A state moves one step at a time under one of 6 hidden systems, and each row is a state written as 22 numbers. Each run below is a few steps of one system.
seq 1, j_476 (9 x 22):
[[ -8 -10   8 -17  14   8  -2   2  -6  -5 -25  29   9   6   6   5   1 -15
  -19  -8   5  17]
 [-15  11 -16   5  11 -14  -1   7 -10  -3   6 -18 -29   1  -8 -11  -1  -2
   22   9  17   0]
 [ -6  -2   4  13  -6  -9   5   1  15   6   3  16  27 -12  17   9 -24 -11
  -13  10   2   9]
 [ -2   8 -13 -27  17   3  -2  -3 -10  -7 -25  11 -13  14  -8  -2  13  -8
    2  -6  11  15]
 [-20  10   3  20  -9 -26   1  13   2  -3  15 -10 -10  -6   3 -11 -25  -4
    9   7   8  -7]
 [ 16  -4  -1 -12  11   7   0  -5  17  11 -19  16  21  -6   7   5  -2 -18
  -13   2  11  16]
 [ -9  18  -4 -12  -1 -17   3   0 -19 -13   1  -1 -31  10 -12 -16  -4  -2
   16  -9  -4  12]
 [ -5 -13  23  22   4  -7  -5  14  18  10  -2   1  15 -16   8  -7 -18 -15
   -8   4  17  -5]
 [ 21  10 -16 -25  16   7   1 -15  -8   0  -8  10 -11   0  -8   5  11 -11
   13   3  -3  34]]
seq 2, j_476, 9 rows:
[[  5  20  -9 -24   8 -11  -7   1 -41  -5 -15  -6  10  -9   9   0  -3   7
   20  -8  -1   2]
 [-15 -21   9  29 -11 -18   0   4  21 -10  12   5 -19 -11 -10   4   8 -10
  -23  -6  16   3]
 [  6  11  -8 -10  22  25   8  -6  -1  23 -14   7  10  21  10  -5 -14  -2
   19  23 -13   8]
 [-10   6  -3  -9 -14 -27 -16  13 -27 -25  12  -5  -2 -25   4   8   0   2
  -10 -22  11  -1]
 [ -7 -22   1  26   9   7  15 -13  38  15 -17   7  -8  16 -10  -8   7 -10
   -4  11  11   5]
 [  8  40  -7 -30   5   0  -6  11 -34   2  11   0   8   1  11   5 -16   1
   16  13 -16   2]
 [-16 -38   2  11 -12 -16 -11   0  19 -19  -7   2  -2 -15  -3  -7   3  -6
  -20 -31  25   2]
 [ 15  28  -2   6  19   8  23  -8   4  28 -16  -1  -8  21  -8  -4   5  -4
   19  36 -10   4]
 [ -9  -2   6 -22 -18 -10 -26  22 -15 -25  31   6  10 -21  16   2 -24  -3
  -14 -24  -4   4]]
seq 3, j_907:
[[  6 -10   0 -21   3  14 -21  10  -5 -12  33  -1 -11 -10   4  -7 -12  -8
    3 -11  -9  15]
 [-14 -14  -4   9   5  -8   8 -10  -7   2 -20  19  24  -6  17   7 -19  -5
    1  -1   4  16]
 [-10  -6  -4   1  29  20  -6  14  -1   8  10   2 -18   8  -4   5   8 -11
    2  24   9   4]
 [ -9 -10 -11 -18 -11  10 -11   2  17 -12  14  12  14   3  15  -2 -23  -5
  -11 -13  -1   4]
 [ -7   7 -27   3  14  -6  11  -7   4   9 -17   8   8   0   5  19   5  -7
    1  22  21   6]
 [-12  13  -6 -13  -2  15  -1   9  13  -6  21   6 -22  26  -4  -5  -6  -3
   -4  10  -8  -7]
 [  1  14 -19 -15  -9 -21   0  -5  16  -7 -17   0  13  -4   5  -7 -13  -9
    0 -10  21   3]
 [ -1  28 -13  -2   5  -8  12  -5 -16   1   7   2 -26  10 -10   9   7  -1
   13  21  -8  12]
 [ -7  11  20  -7  -9 -13  -1  11  10  -9  -6   3  -8  10  -3 -32 -28  -8
    5 -18  -1   1]]
seq 4, j_326:
[[ -7 -20  21  12   6   2  -2   6   8   0 -12   9  -5   2  -7  -4  10  -8
  -16  -5   8  -2]
 [  9  15 -20  -9   6   8   0  -6  -9   9   7  -4   9  -3   9  15   4   4
   11  17  -6   2]
 [-20 -12  15  11 -16  -9  -5   9   1 -13   6   3  -3  -4   3  -9 -11   6
  -11 -16  -3  -8]
 [  9  12  -2   1  18   7   7   1   7  16 -12   3  -2   7  -8  11  18 -10
   -6  23  12  -1]
 [  0   5  -7  -5 -24  -3  -3  -4  -4  -9  20  -5  15  -6  12  -1 -21  12
    6  -9 -20  -3]
 [-10   0  16   7   8  -4   2  12  12   1 -21   3 -17  12 -16  -8  17  -8
  -15  -3  21 -14]
 [ 26  20 -19  -9  -7   5   4 -16  -2   8  17  -8   9  -8   3   9  -4   3
   17  13 -18  13]
 [-17 -19  21   0 -13  -3  -8   9   5 -15 -13   1  -2   9  -2 -22  -6   6
  -10 -31   2 -14]
 [ 20  17 -13  -1  22   2   7  -6  -5  15  -7  -8 -15  -3 -13  11  25  -8
   11  25   9  10]]
seq 5, j_326, 9 rows:
[[-28 -36   5  22   1  -6 -11  10 -24 -15  14   9   3 -22  11  15   1   2
  -11  -9   5   6]
 [-21  -8  -4  18  25  13   6   9  -1  17  -4  19  13   3  13  26   2  -9
  -12  37   9   0]
 [-21  14  -5  -1 -14  -3 -10  20  -9  -6  35   8  25 -11  25  26 -22   3
  -20  15  -5 -15]
 [-28  13   1  15 -11 -13  12  13  34  -2  -1  19  -2  16  -3  14  -2 -10
  -38  17  23 -19]
 [ 18  54  -8 -15 -15  -3   9   5  25  14  20   3  13  11   6   5 -24  -8
   -1  27 -11  -9]
 [  1  22   6 -23 -38 -16  -4   5  35 -21  -1   0  -8  16 -15 -21  -6  -1
  -22 -32   7 -20]
 [ 33  39  -9 -13  -1 -10  17 -18  25  15 -23 -13 -23  20 -26 -26   7  -9
   24   7   5   9]
 [ 38   0  12 -31 -20   3 -15 -14  -1 -15   2 -18  -7  -7  -8 -38 -11   7
   22 -47 -24  16]
 [  9 -26  -5  -8  25   3  -1 -18  -7  -2 -50 -18 -28   7 -25 -28  37   1
   24 -28  23  10]]
seq 6, j_256, 9 rows:
[[ 18  14  10 -14  18   7   1  -1  -9   8 -15  -3 -13   8 -12 -12  10  -7
   13   2  -4   8]
 [-18 -12   8  21  -9  -5  -4  10 -11  -8  25   0  -3 -11   4  17   3   7
  -15   4  -6  -9]
 [ 26  -7   7  -6   1   5  -4  -7  27   6 -17  -9   0   0 -10 -19   7 -10
   -1 -15  11   4]
 [-12   0   5   5  22   8  -2  13 -32   5   7  11  -4  -3   7  19   2  -4
    1  22  -6   9]
 [  1 -28   4  10 -21  -2  -6  -6  26  -6  -4  -6  19 -10   4  -7  -2   6
  -15 -24   5 -10]
 [ 10  15  -9 -13  33  11   5   1  -9  16 -24   5  -3   9  -2   4  10 -13
   12  20  12  12]
 [-22 -19  -2  14 -23   6  -3   3  -6 -10  24   5  22  -6  18  15 -11  18
  -14  -4 -18 -15]
 [ 22  12  -8 -20   4  -1   4 -13  17   7 -43 -10   4  11 -13 -20  14  -2
    9 -12  20  -6]
 [-20  15 -12   7   4   8   5   8 -26   2  33  10  -4   6  10  30  -1   9
   -1  33 -20  -4]]
seq 7, j_227 (9 x 22):
[[-22 -14 -21 -13   5   6 -12   6 -11 -15  -3  -7  -8   9   1  -4   8   8
    3 -15  12 -12]
 [ 13   6  10  17  -1 -10  12  -9  -7   5 -16  -7 -12  -3 -19   6  32   5
   -4   0   2  -3]
 [-18 -15   0   8   2  27   1   3   7   5   8   9   4  19   6  10   4  10
  -10  10 -13 -16]
 [ -1  16 -23 -19   3  -2   3  -4   3  -3 -20  -8  -6  14  -9  -5  14   4
    8  -4  16 -11]
 [ 13   9   1  21 -15   0  16 -12  12  14   7  -4  10  -2  -3  13  11   9
   -6  15 -14 -11]
 [ -6   0  -7 -17  -3  19  -7   7  20   3  -2   0  17  20  11 -13 -17   3
    0  -4  -1 -20]
 [ 27  27 -13 -15  -8 -10  -1  -6  -8   2   1 -19   4 -12  -5   1   7   5
   15  -3  -2  -3]
 [  2 -15  18  17 -20   4  -3   3  15   2  19  -8  17  -9   8  -7 -14   8
   -5  -8 -13 -14]
 [ 12   5   8 -31  11  11 -20  13 -16  -4  -5 -10   3  -1   2 -18  -4  -3
   11 -17   3  -6]]
seq 8, j_227:
[[-18 -25  13  12  -5 -16  -7   3 -19 -23  14   4 -29 -11  -5 -16 -10  -4
    8 -23  -7  25]
 [ -8 -16  24   9  30  -2 -13  23 -18  -1  -5   9 -23 -12  -9   5  20 -21
  -15   5  21  12]
 [-31 -29 -15  12  13   0   8 -14 -26 -12 -12  25 -14   3   3  19  13   4
   -3   0  -3  25]
 [-26   5   2  16  14  -9  17   5  14   1 -19  16 -40  26 -21  -3  15 -14
  -10  17  21   4]
 [ -6   6 -28  -2  15  13  17 -12   9  12 -12  27  12  12   3  40  20  -7
  -22  31   8  11]
 [-20  13 -30   6  -6  -6  29 -23  35   7 -22  14   2  32   2 -12 -21  -2
   14  15   5   3]
 [ 25  53  -7 -17  -4  -4  10   4  31  18   2  10  19   8   2  12 -10 -18
  -15  32   7  -6]
 [ 13  -1 -31  -9 -21   6   4 -21  33   7  14   0  41  -8  25  -4 -43  -2
   16   1 -13  14]
 [ 23  41  22 -16  -8 -24 -10  20   9   7   5 -15  13 -11   8 -36 -46 -17
   18  -5   3  -6]]
seq 9, j_709:
[[-16  24 -22  -5  -8   4  13  -4 -10  -1   5  23  17  14  12  37   2   9
  -16  25 -13  -5]
 [  9  37   8  -1 -26 -23   5   9  27  -3   1  -9  -4   6 -15   1  11   0
  -24   0  15 -26]
 [ 21  40 -14 -17   2   1  -1   6   6  13  34  -2   3  -4   7   7 -25 -14
   13  29 -12  14]
 [ 34  21  -5 -26 -36  -6   1 -23   0 -14   0  -2  12  -5  -5   2   8  14
   -8 -28 -23   4]
 [ 35  20  18 -11   8 -17 -13   8  -8   3   9 -26 -24 -20 -14 -30  -6 -17
   27  -8   4  17]
 [ 16 -30 -11 -22  -2  22 -10 -24 -10 -13  17   5   0 -11   7  -6 -10   2
   17 -27 -29  40]
 [ 15 -32  26  10   8  -1  -8  -4 -20   1 -33 -28  -6 -13 -14 -31  22  12
   20 -36   5  -8]
 [-28 -48   2  15  38  12  -9   7 -23  -5   9  11 -28  -9   5  -5  -5 -15
   15   2   3  35]
 [-25 -58   4  20   2  31  -2  -8  11   1 -26   1  17  14   6  -1  21  22
  -14 -19   2 -28]]
seq 10, j_907, 9 rows:
[[ 35  12   0  -1 -11 -18  -3  -9  17   4 -17 -37   3 -16 -16 -24  13   2
   15 -20  18 -12]
 [  8  25  14   5 -20 -15   7  -4 -46  -8  14  -6 -13  -5  -8  15  15  24
    5   0 -35  -7]
 [  8 -22  50  27  -6 -14   7  -2   7   3 -32  -7  -6  -5 -14 -35  -2  -2
    0 -27   0  -2]
 [ 32  -7   7   1  13   7 -21   6 -40   5  21 -29  -1 -38   0  10  22   8
   19   0  -8   3]
 [-19 -39  41  25 -15  11   5  -4 -14  -8  -7  25  14   2   9   2  -4  14
  -21 -22 -34   0]
 [ 21 -40   4  21  34  20 -14   5  11  27 -10 -25  17 -28   4   2  22  -8
    6   9  28 -10]
 [-11 -18  -3  -8 -15  39 -12   4 -12 -10  38  14  14   7  14  35  13  23
  -29   0 -36 -15]
 [-11 -33  -9  27  -3   4  11 -13  52  15 -41   1  38   5   7   0   7   1
  -18  -2  31 -24]
 [ 14  28 -34 -17   2  30  -9   9   5   9  40 -21  -6  10 -10  34  40  15
  -11  34   0 -31]]
seq 11, j_256:
[[ 38  25  18 -19   0  -5  -8   3 -15  -1   5  -9  -7 -16 -13  -2  13  -8
    1  -7  -8  12]
 [-16 -21  22  38  -4  -6  11  -1  -3  -2  14   5 -28  -1 -13   1   5   3
   -6   5 -12   9]
 [ 12 -12  21 -11  13  10 -25  24  20   2   4 -11  -3  -7  -5 -20  -2 -19
   -8 -10  20  -6]
 [ 10 -20   5   8  18   2  -2  -7 -27   3   0  11   1 -26   4  21  11  -9
    1   6  -4  34]
 [-22 -37  16  26   2   8   2   3  24   7 -15   6  19   2  12 -13 -15  -2
   -9  -5  10 -11]
 [  8   0 -24 -35  28  17 -14   3  -7   3 -19  11  20  -4  11  15   9 -12
   -6   2  22   7]
 [-16 -19 -18  27 -10   3  16 -22  -9   6  -6   2  32  -5  22  16 -11  22
   12   7 -15  -3]
 [ -6  25 -10 -28  -4   2   4   5  20   3 -36   6  20  29   3  -9  -5   2
   -7  -5  15 -27]
 [  0  19 -46 -17  -8   7   4 -17 -25  -9  22  -5  -3   6   4  29  16  23
   11  13 -20   0]]
seq 12, j_709, 9 rows:
[[-11  -3  -2  -2  -6   6   0   0 -13  -9  12  12   0   3   2  19   9   8
  -16   2 -11  -2]
 [  8   4   5   9   0   2   1   3  17   9  -2 -12  -5   3 -12   0  18  -1
   -7   7  11 -18]
 [ -6  11  -7   4  -1   3   4   5 -11   3  24   3  -4   2   7  12  -7   3
    5  19 -15   3]
 [ 14   7   1 -10 -15   4  -5  -2   9  -5   2   0   5  -1  -7   9  20   5
  -22 -11  -3 -11]
 [ 10  16   0   9   5  -9   3   2  -2  11  13 -15 -16  -5  -7  -5  -2  -5
   18  16  -2   3]
 [  6  -5  -1 -16 -14  15  -8  -3  -7 -13  21   6   4  -1   4   9   2  10
   -9 -12 -21   6]
 [ 25   4   8   5   5  -4  -2  -3   0   9 -13 -21  -7  -8 -15 -10  23   0
    9  -5   9  -7]
 [ -9 -13   2   4   3   5  -5   0 -16  -7  25   6 -18  -4   3   0 -11  -2
    9   2 -21  22]
 [ 14 -21   7  -5   0  19  -9  -3   5  -2 -13 -11   9  -2  -4  -2  27  11
  -11 -20   2 -17]]

Which system made each run below?
seq 13 (2 x 22):
[[  2  11  -1 -16  -7  -2  -9   7  -4 -11   7  -7 -16   6 -10  -8   9   1
   -4 -12   1  -8]
 [ 11 -15   0  16   3   5  -1  -4  -1   7   2 -10   6 -15  -1   9  17   6
   -1   3   2  -4]]

j_227
seq 14, 2 rows:
[[-43 -13 -14  16  12  -4   3   9  -8   0   0   8   4   6  17   3 -22  -1
    8  14  13  -5]
 [-17  -6   4   2  -4   3   4   5  15   0 -22  22  27   8  10  16   4  -2
  -34   1  15 -16]]

j_709
seq 15 (2 x 22):
[[ 12  26 -13 -14   1  -4 -11  15  26   3  34  -4 -14  -6  -6   4  -7 -24
   -7  20  17   7]
 [ 28  20  -8  -7 -28   6  13 -24   6   7  11  -5  24   0   7   7  -8  16
    8  -1 -35   0]]

j_709
seq 16 (2 x 22):
[[-16  -1 -11  10 -23 -19   7  -8   2 -12   3   3   7  -4   6   3  -7  10
   -4  -8   0  -3]
 [  2   9   5  -6  11  12   2   6  13  10 -17   8   6  16  -4   4  11  -8
  -14  11  10 -13]]

j_476
seq 17 (2 x 22):
[[  2  -7  -1   9  -5  -6  17 -23 -11   0 -26  11   3   1  -4   8  13   7
    0  -8  -9  16]
 [ -5  -2  13  16  11   8  -5  17  -1  12  15 -19 -10   2  -2 -13  -5   3
   15  12  -1 -18]]

j_907
seq 18, 2 rows:
[[ -6 -17   1   5  -6 -10   5 -20 -26 -13 -15   2  -6  -2   0 -14  -5  12
   22 -24 -16  20]
 [-27  13  -6  11   6 -21   0  20  16   1  -3   2  -5   2   1  -2 -12 -14
   -8  15  32 -13]]

j_256
seq 19:
[[ 25  13  -1  11 -23  -5   3  -9  17   9  20 -24   9 -13  -7   0   7  10
    1   1  -9 -16]
 [  7  -8  11 -10  -4  20 -14  11   5   5  -1 -11  30  -1  14 -13 -15   8
    0 -12  -7 -24]]

j_227
seq 20 (2 x 22):
[[  3 -18   7 -11  19  25 -23  15 -14   5  12  -4  19 -13  17   3  -4  -1
    1   1   0  -3]
 [-19 -35 -11  10   0  10   1  -8   3  -6  -1  18  10  -3   9  22   7   2
  -20  -2   3   9]]

j_907
seq 21:
[[  7  -9   9  -8   9  12 -15  14  19   7 -20  -3  19  -1  -1  -3  14  -7
  -20  -7  26 -24]
 [ 10   8 -16  -7  -4   9  10 -21 -28   3  -2  -6   4   6   3   7   3  20
   24   2 -28   8]]

j_227
seq 22 (2 x 22):
[[ -3   5  16 -10  24  22 -19  36  15  14   3  -4   9   7   4  -6  -3 -14
  -14  14  20 -28]
 [ -1 -13 -40 -23 -18   7  -5 -21   6 -23   8   8   0  -4   1  18  19   7
  -13 -20   1  15]]

j_907
seq 23, 2 rows:
[[-11 -22  -6  13 -17 -14   0 -11   6 -16   8  -2 -13  -8  -5  -6   0   4
    1 -20   0  11]
 [  7 -11  23   3  20  18 -13  16  -3  14  -4  -6  11  -2   4 -11  -5  -6
    2   2   1 -12]]

j_709
seq 24, 2 rows:
[[  0 -30  16   4   9   3 -11   1 -16  -9  -9  10   3 -18   0   9  18  -3
  -17 -16   4  13]
 [-23 -14   6  12  17   2   4   2 -24  -4  -5   5 -29  12  -7  -8   5   4
   14   2  -6  10]]

j_227
seq 25:
[[-12 -12  21   8  23   8  -9  16 -50   1 -12  -4  -8  -5  -4  13  30  12
    0   1  -2 -11]
 [ 10 -20   3  26 -16   5  -1  -4  41   9   7  -5  20 -16  -1  13  15  -2
  -31   3  14 -19]]

j_256
seq 26, 2 rows:
[[ -6 -16   4   3  11   3  -3   4  -8   3 -17  13  24  -9  15  15   3  -2
  -16   0   9   0]
 [-13   7 -25  -6   6  -2   2  -4  -6  -8   7  -1 -28  10 -10   6  14   0
    7   9   6   7]]

j_476
seq 27:
[[  4  11 -20 -19  21   4  -9   5 -10   2  -5   2   0  -4   3  12   7 -11
    3  10  15   8]
 [ -4  -7   0  16 -27 -13  13 -17  18  -7   4   1   0  -1  -3  -6  -7   6
   -3 -11 -10   2]]

j_709
seq 28:
[[-23 -18  -6   2 -16 -12   3 -10  25 -20  -6  21 -12   8  -3 -11 -10 -10
  -15 -21   9  16]
 [ 19  26 -19  -3  18  -2   1   1   4  21   6 -12   9  -9   6   2 -11 -13
   24  29  10   8]]

j_907
seq 29 (2 x 22):
[[-12 -12   4  26   2 -23  23 -17   8   8 -44   2   4   3   0 -23 -15  -3
   16  -7  13   9]
 [ 21  11  15 -35  23  22 -19  15 -28  -1  19   7 -13  -1  -2   4   4 -12
    0   2 -18  20]]

j_326
seq 30, 2 rows:
[[ 29  24 -21 -26 -11   7  -4 -11   5   2   0  -1  27  -6   6  23  17   6
  -14   2  -2  -6]
 [-26   3 -11  16 -15  -6  21 -14   4  -4 -17  -1 -11  29  -9  -5   9  21
    4   0  -5 -23]]

j_907
seq 31, 2 rows:
[[ -8  -6  13  20  -4  -2 -10  18  -6  -4  23 -19 -19  -8 -10   4  18   8
   -9   1   1 -24]
 [  8 -21 -15   3   2  28   4 -17  15  13   7   1  21   2  10   8   0   8
    6   7 -17   3]]

j_476
seq 32 (2 x 22):
[[  7   6  11  -1   2 -12  -6   5 -23  -5   5  -4 -11 -15  -6   5  10  -3
   -2  -4   0   7]
 [-16 -30   7  14   1   7  -4  -1  -2  -6   3   4  -7  -4   1   0   2   2
   -7  -6  -2   6]]

j_227
seq 33:
[[ 17 -19   1  12 -32  -6   1 -19  27  -9   2 -15   3 -11 -13  -6  16  11
  -13 -29  -1 -10]
 [  9  24  13  -3  35  11   6  13 -11  23 -10  -1 -19  17 -10  -5   7 -14
   16  33   2   1]]

j_256
seq 34 (2 x 22):
[[-18 -24 -15  -3 -17   4  -4 -15 -20 -27  16   6 -15   2   0   7   8  22
   -1 -24 -21  11]
 [  6  17   3  16   3 -21   5   8  20  16 -15 -28   0  -6  -8 -25  -8  -7
   21   6  29 -20]]

j_256
